In the data rows, 128 means zero.
A hidden rule labels the rows of this table. It goes by one to three of the table's principal directions, not those with the most spread.
[125 106  95 122 130 115 171 136 139 111 138 112 127 120 111 145 153 131
 114 154 141 138 138 142 106 120 119 110 145 113  90 105 114] g
[125 156 154 138 109 123 113 152 120 205 151 162 144 118 128  94 140 114
  96  95  80  96 119 115 122 126 128 163 140 105 151 163 151] d
[ 91 138 132 102 142 138  98 108 114 152 128 116 133 128 174  94  82  92
 109  86 110 157 108 147 177 117 134 147 113 144 185 151 109] g
[105 146 120 124 117 144 118  93 112 136 144 126 131 149 120  99 153 112
 126 147 120 106 148 105 119 132 138 147 146 147 160 145 138] f
[189 126 153 158 138 133 124 147 124 119 123 123 109 125 133 192 141 143
 161 134 133 128 109 104 120 143 100 146  78 103 125 141 120] e
[131 125 161 144 125 119 101 143 134 154 112 147 125 130 151 109 117 121
 123  75 105 135 115 114 130 131 135 144  97 117 150 145 139] d
[138 143 133 135 122 129 126 131 108 128 123 126 135 124 105 150 147 130
 128 162 128  93 130 113 143 146 121 143 115 133 138 146 125] e
[117 111 117 136 114 101 156 139 140 109 119 134 132 125  89 127 179 138
 113 158 134 109 155 127 106 137 136 107 141 121  88 114 136] e
[125 114 119 127 164 126 121 103 137  70  77 119 109 133 155 158  76 149
 175 150 154 157 123 134 162 143 142 103  85 159 124 121 105] e
[159 122 144 143 161 115 123 155 134 114  90 127 115 106 158 185  74 152
 155 108 135 153  95 143 154 138 111 118  72 115 116 129 109] e
[177 129 150 128 150 145 119 149 139 150 138 114 126 110 146 177 103 127
 135  94 135 160  82 130 149 126  94 151  94  96 140 139 109] f
[102 115 103 120 113 119 157 128 148 129 151 134 135 140  96  97 188 118
 101 157 127 118 171 125  86 125 144 112 174 121  98 113 142] e
[117 104 106 116  95 129 151 127 158 128 175 135 151 135  63  82 207 134
 102 135 150 108 162 146  67 105 137  85 223 115  89  82 156] g
[176 100 130 144 143 119 156 167 161 110 116 111 123 115 111 196 140 151
 138 128 156 150 108 110 104 137 104 122  95  86  91 109 111] d
[135 127 121 141 132 117 145 120 121 114 128 131 117 121 125 144 141 138
 137 143 129 126 133 143 120 130 115 121 127 125 107 126 131] e
[154 161 169 153 112 130  92 154 102 176 134 163 131 123 138 122 120 137
 140 111  88  82 115 110 130 134 127 152 118 120 152 160 150] e
[144 110 121 130 114 142 136 110 139  96 157 115 121 146 103 123 180 135
 146 138 154 133 148 128  82 115 123 105 165 123 108  96 139] e
[124 125 124 121 125 138 129 109 148 136 157 127 135 131 113 107 155 131
 130 112 138 137 128 138 103 111 124 115 171 116 123 114 139] e
[141 124 126 124 109 144 140 118 133 121 162 104 129 137 106 129 167 123
 124 116 148 138 129 115  89 113 110 135 157 110 120 106 137] d
[146 137 177 149 149 114  76 166 114 142  79 153 113 117 198 140  41 140
 162  75  94 139  91 135 172 134 137 129  55 130 154 152 119] g
[ 93 154 124 108 113 139 126 117 129 172 156 122 163 124  87  96 161 103
  79 114 128 105 132 122 127 130 123 151 171 123 158 141 144] e
[ 83 119  91  98 131 139 155  79 142 115 151  82 135 140 111 108 169  97
 101 134 150 162 137 120 115 116 124 139 155 126 143 119 111] d
[157 144 157 174 122 101 111 164 120 148  96 200 130 111 114 134 112 175
 147 130 105  62 139 141 122 154 136 106 123 135 102 140 172] e
[146 133 122 124 111 139 154 139 143 149 160 117 149 121  73 144 179 127
  99 137 147 111 129 108  98 131 106 145 161 100 115 120 140] h
[117 114 112 123 175 121 147 126 165 129  94 127 125 119 142 159  95 114
 105 122 144 171 128 134 156 159 122 140  81 127 130 146 113] e
[152 116 131 138 121 135 125 123 135 117 148 127 127 131 111 131 161 146
 152 126 140 121 125 131  99 114 120 107 151 115 118 110 133] g
[137 145 138 124 134 138 122 138 138 150 124 133 145 118 109 144 117 132
 119 126 136 118 116 118 143 143 121 141 126 124 137 139 134] e
[ 70 117 102  78 108 172 120  42 129  98 176  51 142 173 100  72 208  69
 104 129 165 161 145  99 118 105 135 148 172 146 191 117 108] d
[125 137 156 134 130 129  96 129 117 153 125 143 122 131 162 105 110 108
 123  84 102 136 122 134 145 129 130 146 105 131 161 152 137] e
[127 131 144 123 114 157  92 106 119 151 158 109 140 151 117 104 180  99
 125 118 122 111 124  90 125 125 130 159 127 123 196 154 120] d
[ 76 129 109 104 119 128 134  99 126 118 127 108 137 145 116  92 153  96
  99 149 129 131 153 113 138 132 149 139 138 148 147 134 121] g
[ 87 161 167 124 103 134  71 106 104 195 144 162 141 142 154  37 132  94
 110  83  68 101 125 118 154 117 157 163 140 143 196 177 151] g
[ 97 106 103  92 148 160 117  73 149  95 146  89 118 159 157  97 120 102
 143 113 155 190 134 133 124 105 142 114 146 147 157 107 106] f
[105 105  95 120 129 123 163 117 161  86 107 125 128 152  92 127 159 126
 115 183 159 132 181 100 103 155 155 114 135 148  95 108 135] g
[184 118 136 145 114 144 129 146 116 107 140 112 129 131  91 177 168 140
 140 150 156 101 128 109 108 139 103 131 119 117 126 117 127] d
[112 134 151 142 155  94 112 143 112 133  60 142 115 106 184 145  50 121
 121  93 100 149 102 143 196 151 130 148  40 140 146 164 113] d
[121 122 139 126 146 124 113 139 144 159 132 152 109 136 192  99  98 115
 142 111  82 161 124 128 135 114 153 133 107 118 134 150 115] e
[155 142 122 154 100 102 166 164 114 122 135 147 137 103  68 161 168 174
 131 173 132  66 141 135  87 133 110 103 169 110  59 104 156] e
[179 120 151 175 125  87 134 210 147 138  75 192 146  92  81 175 111 194
 132 137 132  61 128 135 121 165 129  90 110 115  70 118 160] h
[147 119 117 138 113 120 148 149 110 106 132 118 128 121 106 152 143 140
 123 140 143 109 136 139 106 126 112 113 138 124 104 103 131] d
[130 112 107 151 121  98 161 164 146 112 112 167 121 129 113 126 130 165
 137 159 124 102 169 130  71 134 151  83 155 127  60  95 155] g
[118 163 141 121 117 152 104  86  95 147 153 112 138 134 117 116 157 103
 122 131 121 107 119 117 154 131 113 168 133 139 181 162 130] e
[ 97 137  81 113  91 122 183 109 130 117 164 123 161 120  30 107 205 141
  86 182 162  78 170 147  82 123 121 100 234 134  77  88 161] f
[169 142 169 160 131 115 108 174 128 157 112 153 131 107 125 164 122 152
 142 104 112 102 104 119 129 144 112 134  95  99 125 146 140] e
[ 75 142 113 105  92 122 141 116 143 169 165 145 166 126  72  53 183 119
  78 128 118  93 152 136 102 111 147 117 220 125 118 118 160] f
[161 137 153 146 133 128 122 141 122 157 142 133 116 117 149 152 132 127
 139 110 104 135 100 119 130 124 105 156  99  97 135 153 122] g
[141 137 143 122 154 147 111  97  94 114 121  73 103 131 181 176 110  90
 144 124 123 174  87 107 187 133  98 188  40 126 189 173  75] g
[101 121 105 127 133 100 144 149 133  78  76 134 137 121 104 140  94 161
 130 152 158 110 156 150 124 147 147  71 138 156  84  88 139] e
[211 134 155 171 154 115 136 194 150 157 102 172 128  93 114 218 107 180
 155 150 124  97  99 114 135 164 103 134  78  91  91 152 131] e
[165 117 132 141 144 125 141 146 140 127 131 117 116 116 139 173 127 146
 152 126 130 147  98 119 117 121 107 131 102  94 112 126 107] d
[122 119 131 139 165 108 119 161 166 151  88 182 123 117 171 118  44 146
 129  84 113 150 132 158 131 142 149  98 111 133 110 127 147] e
[120 138 109 116 112 134 158 137 135 150 158 121 138 136 102 123 167 114
 103 166 120 115 147  93  99 128 132 151 156 113 115 131 130] f
[112 140 140 102 126 139 112 129 121 158 162 107 130 125 163 101 115 101
 118  84 107 163 102 145 140  93 121 140 143 109 150 131 113] e
[101 139 131 121 117 126 109 112 104 137 126 128 131 133 143  94 121 119
 130 130 104 113 122 124 149 117 146 135 129 144 157 143 120] h
[115 124 111 131 117 113 155 147 129 123 125 127 133 128 106 130 145 126
 101 139 133 116 154 124  99 137 129 122 141 124 103 113 141] g
[183 117 145 160 163 106 126 185 116  93  52 148  96 107 185 211  16 163
 165 126 130 146 106 140 167 158 120 120  30 140  98 129 113] h
[120  99  59 101 121 149 181  83 134  53 156  80 134 143  66 144 181 135
 128 205 198 127 166 140  94 119 121  89 194 153  93  71 116] h
[107 156 159 129 148 123  89 111  92 127  62 117 122 126 170 148  69 103
 131 131 106 130 100  97 227 165 137 184  22 162 195 193  98] d
[138 117 127 151 134 101 151 137 120  99  87 125 112 124 126 171 139 137
 136 171 125 121 131 102 141 154 127 141  68 127 108 144 111] d
[118 116 111 123 122 115 145 142 145 118 128 154 128 124 130 100 101 152
 130 122 131 133 145 163 101 110 145  81 177 136  77  87 149] d
[148 115 123 162 140  89 158 165 148 120  85 171 122 103 117 161 101 176
 137 137 129 111 131 141 113 148 128  99 112 120  67 115 146] h
[ 86 118 143 113 132 126  85 121 149 162 120 166 135 140 169  44  88 111
 117  74  97 145 131 149 150 113 173 112 140 148 159 137 138] h
[128 127 129 122 125 136 124 127 134 139 142 126 138 133 110 123 161 116
 118 142 128 118 136 120 130 133 131 134 135 123 139 138 125] e
[129 115 127 128 142 126 120 120 138 114 117 131 122 129 141 128 116 136
 147 128 132 140 123 139 140 126 136 111 118 135 128 125 118] f
[142 114 113 130 137 122 152 154 143 121 129 131 124 118 132 147 103 140
 122 112 143 148 131 149 102 123 116 107 140 116  92  99 134] d
[117 102  93 117 126 124 153 126 156  81 118 120 144 131  74 132 148 153
 125 160 180 117 159 143 102 134 139  74 172 144  89  79 136] f
[ 99 137 143 123 148 134  88 105 122 139 105 136 117 145 181  98  86 104
 138 103 104 148 126 120 163 136 151 146  89 152 180 161 120] e
[184 129 143 174 144 109 128 138 101  97  91 134 117 101 110 212 133 176
 175 166 139  85 102 132 151 156  96 121  71 124 117 145 115] f
[130 108 138 112 186 136  99 128 150 128  98 114 109 124 211 148  41 112
 149  80 124 207  87 148 186 125 130 131  56 127 164 146  81] e
[138 142 172 173 126  96  92 163 125 223 117 233 117 115 186  70  91 143
 137  93  29  86 117 129 137 126 161 145 105 118 139 188 158] h
[154 173 164 142  75 137 106 131  69 171 169 133 146 118  91 119 186 130
 129 150  93  49 106 106 138 116 110 167 153 116 154 159 141] d
[142 124 136 120 144 158 119  90 126 144 166  92 107 144 167 137 157  83
 132 113 116 178 105 105 139 116 105 183  91 106 178 165  96] f
Here are more rows. What is the label of each one?
[147 112 110 137 145 119 157 140 152  99 112 135 117 121 124 162 107 158
 145 140 152 144 134 139 104 134 123  99 129 124  79  99 133]: f
[116 157 139 129 115 123 119 142 116 185 142 172 136 121 139  89 114 121
 109 127  82  98 134 135 138 125 142 145 150 131 131 155 150]: e
[143 156 152 167 121  95 139 169 115 177 101 180 128 105 121 148 126 140
 108 139  83  79 130 107 134 163 123 165  90 113 110 173 155]: g
[163 104 122 162 162  97 169 165 153 137 105 158  92 113 172 178 107 140
 138 139 100 161 126 125 112 143 118 139  67  94  79 145 116]: f
[121 131 124 135  92 118 132 135 111 119 137 140 138 133  91 102 164 146
 128 153 125  78 151 126 100 120 142 105 172 137 107 107 150]: d
[129 134 147 134 147 120 109 155 137 148  92 150 123 125 167 133  65 131
 135 108 106 140 113 113 155 142 145 140  81 131 139 149 123]: d
[134 107 116 134 130 112 148 151 154 119 123 148 129 120 117 127 123 151
 125 121 140 131 140 152  99 123 133  90 153 120  83  96 142]: d
[101 128 111 125  98 114 139 115 112 118 152 141 135 125 105  80 157 141
 123 134 124 100 150 170 100 100 137  86 201 139  97  96 151]: g
[129 138 137 128 149 132 114 126 128 145 108 138 122 123 164 134  75 126
 136 115 113 144 107 123 162 134 132 148  93 136 150 153 117]: h
[ 62 132  87  98  87 137 159  80 131 146 189 125 146 155  82  39 218  88
  75 162 119 109 185 121  82 108 152 135 225 140 125 120 153]: f
[131 131 165 146 165 105  92 158 127 148  65 164  99 121 224 136  24 128
 156  93  77 161  99 125 187 143 151 146  29 135 148 171 109]: g
[121 107  98 119 119 126 163 120 132 118 158 114 123 133 115 120 175 112
 108 155 132 137 150 137 104 114 124 124 155 120 106 114 120]: g
[144 150 140 130 122 136 134 124 117 170 162 110 138 106 119 145 147 121
 113  98 119 130  86 124 128 114  87 167 133  91 146 146 124]: h
[160 147 158 154 140 122 102 135  99 121  97 134 123 109 136 175 100 149
 157 122 127 106  99 136 167 147 106 135  78 133 145 151 124]: e
[ 87 157 106  96  74 162 133  61  98 165 220 118 151 148  85  38 215  93
  97 156 111  89 151 126 103  87 134 151 241 141 155 132 150]: h
[105 121 124 115 121 123 128 134 150 155 148 151 130 134 144  74 127 123
 119 113 103 140 137 139 110 104 154 112 166 121 114 119 136]: f
[116 117 108 114 120 133 161 127 171 145 157 147 127 142 117  94 149 118
 105 136 127 151 160 120  85 119 145 126 177 118  87 110 150]: f
[125 152 162 139 113 131  85 125 111 152 120 155 139 130 124 100 126 131
 134 107 110  90 125 123 145 137 139 135 128 143 160 150 152]: e
[132 153 112 123 110 145 153 100  94 155 186 104 131 123 108 133 181 105
 106 150 118 111 124 125 116 114  92 171 160 113 143 146 126]: f
[121 114 114 118 135 131 135 114 144 111 137 129 122 130 136 112 117 134
 136 117 142 154 134 158 116 111 132  98 158 133 107 101 132]: f
[121 134 121 127 150 131 112 124 138  92  69 141 145 124 104 150  64 155
 133 130 177 111 141 143 158 169 138  97 118 177 131 112 148]: f
[125 115  98 116 127 130 157 116 113  92 142  89 121 128 120 149 150 119
 123 157 149 141 136 141 121 117 113 120 137 129 114 108 106]: g
[129 137 133 119 129 140 115 127 133 164 149 146 136 127 138 105 121 124
 128 129 108 122 120 132 142 118 137 135 146 127 142 144 127]: e
[141 142 153 124 137 142  91 114 106 124 116 111 128 118 153 143  85 132
 152  97 132 139  83 138 176 120 114 138  99 138 166 138 111]: h
[ 44 125  99  81 107 143 117  73 123 116 148  92 152 154 111  44 151  87
  90 112 144 138 152 137 129 105 155 117 189 162 170 108 127]: d
[138 139 143 118 123 163  99  97 109 124 156  94 125 146 136 127 146 102
 138 109 138 141 117 114 134 120 112 155 124 131 177 138 121]: e
[113  98 101 113 140 126 142 112 150  71 109  98 134 132 101 142 137 140
 136 146 176 146 137 140 125 129 134  86 137 140 111  90 111]: g
[136 140 128 126 118 134 126 124 115 149 158 132 140 114 113 121 142 134
 125 125 123 108 114 150 129 112 113 125 163 121 131 128 132]: f
[184 156 168 160 114 134 111 149 126 170 139 162 140 113  90 158 160 157
 146 138 116  73 107 100 124 145 109 151 126 103 128 156 153]: e
[ 96 108 110 105 151 147 131  67 152 126 157 105 101 159 180  89 149  88
 142 129 111 197 130 115 126 103 145 148 123 125 154 145  97]: e
[118 132 130 122 111 143 121  92 119 130 155 113 126 144 121 101 172 110
 130 134 122 127 131 110 121 116 129 147 144 129 151 137 127]: d
[162  87 103 129 135 119 184 169 175 119 142 133 120 120 115 159 139 137
 109 137 150 163 143 140  85 123 117 108 143  95  56  90 128]: h
[132 113 114 113 161 155 139  80 155 113 141 101 103 151 158 146 143 100
 148 158 135 189 127  99 141 132 128 161  93 124 144 152  94]: e
[ 64 115 115  90 121 149  95  73 127 129 155 124 123 168 173  26 130  82
 126 116 104 157 154 139 139  94 177 119 164 166 176 131 118]: f
[169 147 123 154 118 125 157 165 113 144 124 157 130 120  90 178 146 141
 115 196 122  69 154  97 118 168 117 157 115 127 101 150 148]: e
[188 117 139 159 132 125 153 166 163 156 147 160 118 124 109 167 172 148
 138 151 118 118 133  98  84 141 115 141 120  82  87 138 141]: e
A new table starts here. A hidden rule labels the rows of this table. It goes by one to three of the table's principal directions, not those with the most spread.
[109 189 152 173  85 144 170 167  89  99 179 104  82 131 131 158 159  58
  31 117  69 227 130 141 138 135 138  87 167 143  37 156 128] 4
[108 147  85  81 190  84 100 100 210 124 120 172 123 165 145 115  75 232
 192  96 175  89 107 124 102 178 143 172  61  85 145  88  85] 4
[143 164 163 179  83 126  94 102 123 122 185 135 135 110  98 178 196  42
  65 156 125 183 171 107 142 140 128  74 157  63 127 103  74] 4
[ 91 193 129 160 131 107 142 161 125 102 178 130  84 140 158 164 133 130
  90 100 111 180 117 141 129 168 146 126 143 139  57 144 110] 1
[136 103 125 105 132 127 149 120 141 130 118 115 127 128 105 108 106 153
 148 107 121 114 124 145 110 130 123 142 124 125 158 122 114] 3
[124 123 126 159 101 141  96 129  95 131 134 137 150 120 134 143 182  69
  93 184 159 132 149  90 161 106 135  97 127 132  95 135 160] 4
[156 127 136 134 151 124  99 112 124 149 111 134 149 116 138 139 128 117
 165 155 148  92 142 118 143 117  99 135 138 110 181 111 125] 1
[117 165 134 117 128 125 134 125 154 121 147 143 112 138 136 133 112 133
 111 103 104 170 119 134 115 149 136 122 119 107 105 119 100] 4
[143  92 125 119 117 138 110 112 132 133 102 128 156 119 107 108 136 135
 146 148 143  94 133 122 130 107 132 126 121 121 161 125 151] 2
[134 100 125 134 150 127 126 134  88 147 135 120 136 117 140 141 135  92
 131 147 152 115 147 112 135 107  98 123 128 161 135 136 130] 1
[128 143 116 139 151 113 101 118 137 121 143 145 128 144 133 147 141 131
 124 146 160 126 140 112 127 141 127 120 102 110 117 113 114] 4
[124 134  96  90 185  88 108  96 197 122 128 158 119 157 126 121  83 213
 180  91 160  96 120 130  94 167 129 160  77  84 162  89  76] 4
[160 102 152 142 120 141 104 120  96 153 117 117 169  92 119 138 151  75
 148 176 148 100 154 124 151 101 102 117 152 127 181 128 138] 2
[151  93 172 164 104 161 184 171  33 132 145  65 122 119 112 148 164  52
  81 164 102 159 147 153 132 101  99 104 162 208 104 173 148] 3
[137 125 135 136 118 119 130 111 133 133 145 123 121 113 108 139 136 108
 121 108 115 135 143 125 125 130 116 122 155 102 159 113  93] 1
[137  91  91 113 156 129 134 126 128 120  91 120 120 134 119  97 106 160
 143 113 130  85 125 124 120  90 115 137 117 143 148 132 170] 1
[166 128 156 127 137 123  93  92 150 149 122 141 155 111 118 141 127 124
 164 140 130 107 144 127 122 130 106 128 140  81 207  97  92] 2
[104 177  98 106 142 110 122 119 192 107 120 158 103 152 142 111  93 190
 137  84 115 135 101 129 119 156 154 147 109  85 109 108 120] 4
[109 167 145 150  67 143 147 136 125 110 164 123 106 117 113 137 156  72
  52 107  77 205 130 127 136 130 152  91 163 107  75 136 118] 4
[ 97  88  74 135 151 109 133 144 113 106 126 130 107 170 136 121 146 178
 117 133 178  92 121 102 121 129 150 141  82 181  69 145 163] 2
[120 110 116 122 136 128 121 135 120 133 115 132 139 131 140 120 127 141
 144 143 153 104 123 121 134 122 133 138 112 152 120 137 151] 2
[122 134 120 128 112 140 150 143 131 106 119 114 110 124 116 107 117 138
 106 102  91 142 114 148 122 113 142 122 143 135 109 146 162] 2
[132  79 125  95 162 145 172 158 106 128  91 106 118 140 143  92  77 183
 152 101  96 108  98 160  92  98 119 151 110 213 124 167 179] 2
[138 103  99 126 195  95  92 113 134 134 124 143 138 149 140 142 123 172
 177 151 198  66 141 111 117 138 108 148  81 133 158 111 116] 1
[137 120 162 100 111 143 126 114 141 151 126 136 155 109 125 119 111 117
 144 123 107 146 125 139 114 129 128 126 128 120 157 124 105] 2
[122 110 117  87 156 131 139 132 137 151  91 136 137 130 156 100  80 165
 179 114 130  98 105 130 125 121 118 163 112 155 147 130 142] 1
[ 89 143  95 124 101 121 154 133 152  98 143 133  93 162 114 114 138 152
  82  99 123 160 113 117 124 152 167 127 108 118  57 126 123] 3
[127 139 137 165 118 125 148 151  94 113 152 100 109 133 120 153 158 105
 101 143 131 140 137 140 139 141 126 122 149 146 102 142 126] 2
[121 154 116  99 141 102 115  98 206 106 145 151 114 133 103 118  91 190
 141  67 113 141 119 150  88 161 149 134 108  63 153  99  78] 2
[ 95 143 100 144 117 122 146 150 123 104 137 127  92 146 140 126 138 142
  92 105 118 143 114 119 135 132 152 128 133 149  65 145 153] 1
[117 174 142 136 105 116  96 105 162 134 153 158 133 113 134 149 140 108
 119 118 122 157 133 113 139 153 142 117 146  69 133 103  86] 1
[141  58 133 133 125 159 159 152  55 139 114  95 134 118 125 116 141  85
 102 147 115 124 139 123 123  68 105 109 134 212 114 170 182] 1
[155  64 144  98 121 155 146 115 112 155  93 115 149 108 114  97 108 117
 144 116  95 112 128 128 110  80 104 127 139 157 180 135 146] 1
[ 91 149 102 105 143 106 160 134 163 107 153 138  81 158 135 121  94 177
 110  61 106 162 106 135  96 160 147 142 106 129  82 125  95] 1
[184 148 181 158 159 111  85 106 125 144 155 119 161  99 111 181 141 102
 172 170 153 108 165 159 126 151  87 121 150  82 223 103  67] 2
[106 186 119 142 130 107 133 134 155 106 155 137  91 138 138 144 121 145
 108  89 107 160 117 136 126 159 143 130 142  99  99 120 104] 1
[101 178 128 133 112 121 157 144 138 109 166 124  93 138 128 140 125 115
  88  97 103 187 121 142 127 160 142 122 137 113  76 129  96] 4
[150 132 138 147 136 139 121 145  95 132 116 105 147 110 126 136 138  96
 146 176 151 103 142 144 157 115 107 126 143 135 149 138 155] 3
[113 115 104  81 130 119 131  97 192 127 103 161 115 148 128  90  88 201
 143  63  98 124  99 113  94 132 151 149 105 105 139 106 115] 1
[131 164 132 105 153 105 118 105 180 132 141 146 123 129 127 134  92 158
 160  95 125 134 124 144 111 165 122 145 120  74 166  95  67] 4
[137 102 109  83 159 120 112 101 171 144  89 150 145 133 132  97  84 187
 188 109 140  81 114 122 110 124 123 157 100 112 181 106 125] 4
[153 120 164  95 149 119 139 109 139 173 132 118 150  98 123 136  88 119
 195 114 129 113 136 155 120 151  87 158 148 108 219 103  53] 1
[116 112  81 140 171  88 103 117 150 100 140 142 110 161 118 137 138 193
 136 120 182  86 135 113 109 147 141 138  86 122 119 116 122] 2
[165 128 162 162 102 141  93 105 100 155 131 126 163  93 117 156 175  43
 123 181 138 124 165 104 162 106  98 100 169  93 180 110 116] 1
[167 110 165 153 102 153 118 130  94 134 115 103 163 109 103 136 163  90
 131 187 134 112 146 143 144 111 119 111 147 130 162 137 150] 2
[ 93 182 103 118 142  99 146 133 179  96 152 142  85 173 133 132 107 194
 120  87 129 154 103 141 111 192 161 150  97 101  76 112  88] 3
[114 164 142  83 135 110 151 112 191 133 146 143 111 136 126 122  74 175
 155  64  96 162 104 157  95 183 137 156 119  88 146 101  50] 3
[125 100 114 171 119 123 148 145  78 109 153  99 104 145 108 149 180  99
  80 148 148 128 150 113 135 120 124 111 134 163  89 144 137] 4
[131 114 144 151 102 149 155 157  81 124 123  97 127 129 124 130 154 103
 108 157 121 132 127 139 144 118 130 123 145 172 101 157 162] 2
[105 176 126 140 108 114  90 112 161 118 164 163 132 131 133 151 153 112
  99 136 147 165 135 107 137 160 158 107 112  76  91 108  96] 4
[161 113 176 123 144 148 149 143  86 154 127 101 147 110 135 139 111  93
 149 150 110 135 136 160 119 116  88 127 141 169 162 145 120] 4
[159 114 135 161 133 127  84 116 111 126 123 125 159 124 111 149 171 113
 140 192 176  87 156 119 144 121 120 115 123 113 160 120 142] 2
[128 143 114 114 152 112 118 121 169 107 123 137 123 146 119 119 104 189
 151 114 138 113 117 149 107 152 143 142  99 103 137 117 120] 2
[113 134 124  80  98 153 169 128 167 124  86 136 110 140 132  72  80 172
 123  69  54 153  82 138 112 117 153 145 132 129 111 133 155] 4
[116 121 127 168 125 114 136 148  90 116 168 109 108 114 125 159 158 101
  95 120 131 140 144 130 129 127 126 114 155 158 105 150 124] 1
[122  85 109 115 132 141 149 143 104 129 103 116 128 136 130 102 121 140
 128 130 131 108 119 122 125 100 128 135 114 177 111 149 171] 4
Here are more rows. What is the label of each one?
[ 86 133  69  80 143 107 119 105 206 106 111 177 104 169 139  87  89 223
 131  67 127 125  93 101  98 144 172 148  70 102  89 107 130] ~ 1
[107 171 112  94 145 114 129 123 191 109 128 153 112 153 136 111  83 195
 144  89 118 144  99 147 105 167 155 147  92  95 108 114 108] ~ 3
[149  72 115 122 180 105 104 107 121 146 121 133 145 137 127 138 127 159
 176 144 181  65 146 112 109 124 100 146  99 146 182 114 109] ~ 1
[129 122 105 146 154 102  89 107 137 124 142 148 126 131 130 148 146 133
 128 130 161 105 147  98 126 124 122 120 118 109 140 111 117] ~ 1
[115 164 143 148  53 154 155 135 130  96 154 115 105 128  92 124 162  79
  38 113  69 211 128 135 132 128 162  84 154  97  66 136 131] ~ 3
[145 111 139 141 106 147 130 126 109 130 114 120 130 110 121 121 140 100
 108 125  93 132 133 121 132  89 120 109 160 136 142 138 158] ~ 1
[110 146  86 112 150 105 119 121 185  99 108 147 107 156 127 104 100 219
 153  93 137  97 102 134 114 151 158 155 102 101 122 116 139] ~ 2
[101 100  62  89 135  94  93  78 224 101 104 178 120 165 103  85 112 247
 149  75 155  81 105  95  93 146 181 151  70  73 135  91 122] ~ 2
[135 174 154 144  89 139  88 114 140 136 134 143 165 113 123 145 163  80
 127 185 152 142 141 120 167 149 142 112 135  68 134 108 115] ~ 3
[127 122 133 180  94 145 147 156  66 109 148  96 106 105 118 143 172  57
  56 132  95 160 146 124 146  84 122  87 180 163  89 164 173] ~ 1
[122  77 103 116 136 149 147 155  85 137  86 110 139 133 142  98 124 131
 142 156 151  87 119 119 145  89 123 142 113 197 108 159 198] ~ 4
[111 120 104 119 148 114 105 120 136 134 135 151 133 133 144 130 127 134
 132 129 160 118 133 102 127 127 131 128 101 131 114 122 125] ~ 1
[ 93 161 101 122  99 111 123 113 190  95 140 155 104 158 113 117 136 180
 102  94 125 150 109 118 119 169 183 132 107  78  83 108 108] ~ 2
[ 83 164 102 105  97 134 159 139 167  99 126 143  91 159 134  96 109 165
  87  79  88 176  91 127 120 147 176 131 110 120  48 133 141] ~ 3
[152  71 142 110 116 149 120 110 106 166  97 125 167  98 122 110 130  96
 155 148 131  96 140 111 136  86 105 127 142 142 185 126 142] ~ 1
[163 135 204 153  69 174 133 135  69 166 134 103 167  76 124 150 164   4
 104 180  90 172 152 134 163  99  99  92 192 132 155 141 126] ~ 4
[105 221 159 162  84 124 148 144 140  96 195 124  92 139 118 168 156  88
  55 116  91 228 129 151 133 186 156  99 149  83  56 124  73] ~ 3
[143 135 127 112 112 123  84  82 193 125 109 158 151 110 102 109 119 158
 152 109 118 109 127 124 120 126 146 125 132  49 189  94 116] ~ 2
[122 136 122 123 146 114 154 135 136 112 151 117 100 145 118 133 111 149
 118  97 118 147 126 148 103 149 125 133 117 131 114 127  98] ~ 4
[142  95 138  91 133 144 105 115 131 180  67 144 180  99 159  99  98 138
 210 151 145  65 114 118 151 104 113 163 135 140 197 124 156] ~ 1
[130 144 161 135 106 136 157 146 112 132 141 105 124 119 124 138 129 111
 127 129 107 151 122 158 133 149 127 135 155 138 127 139 110] ~ 2
[118 148 108 130 134 118 126 133 154  98 125 131 112 149 120 120 123 175
 126 119 134 121 115 142 121 147 152 135 110 113 107 128 140] ~ 2
[ 87 118  78 129 145 117 144 153 114 111 127 133  97 155 155 117 126 155
 108 111 146 121 113 105 131 121 145 138 105 177  57 149 167] ~ 1
[ 94 194 133 155 116 123 140 159 113 107 185 127  99 137 145 163 147  83
  68 131 125 202 132 134 141 161 143 104 128 128  42 141 106] ~ 4
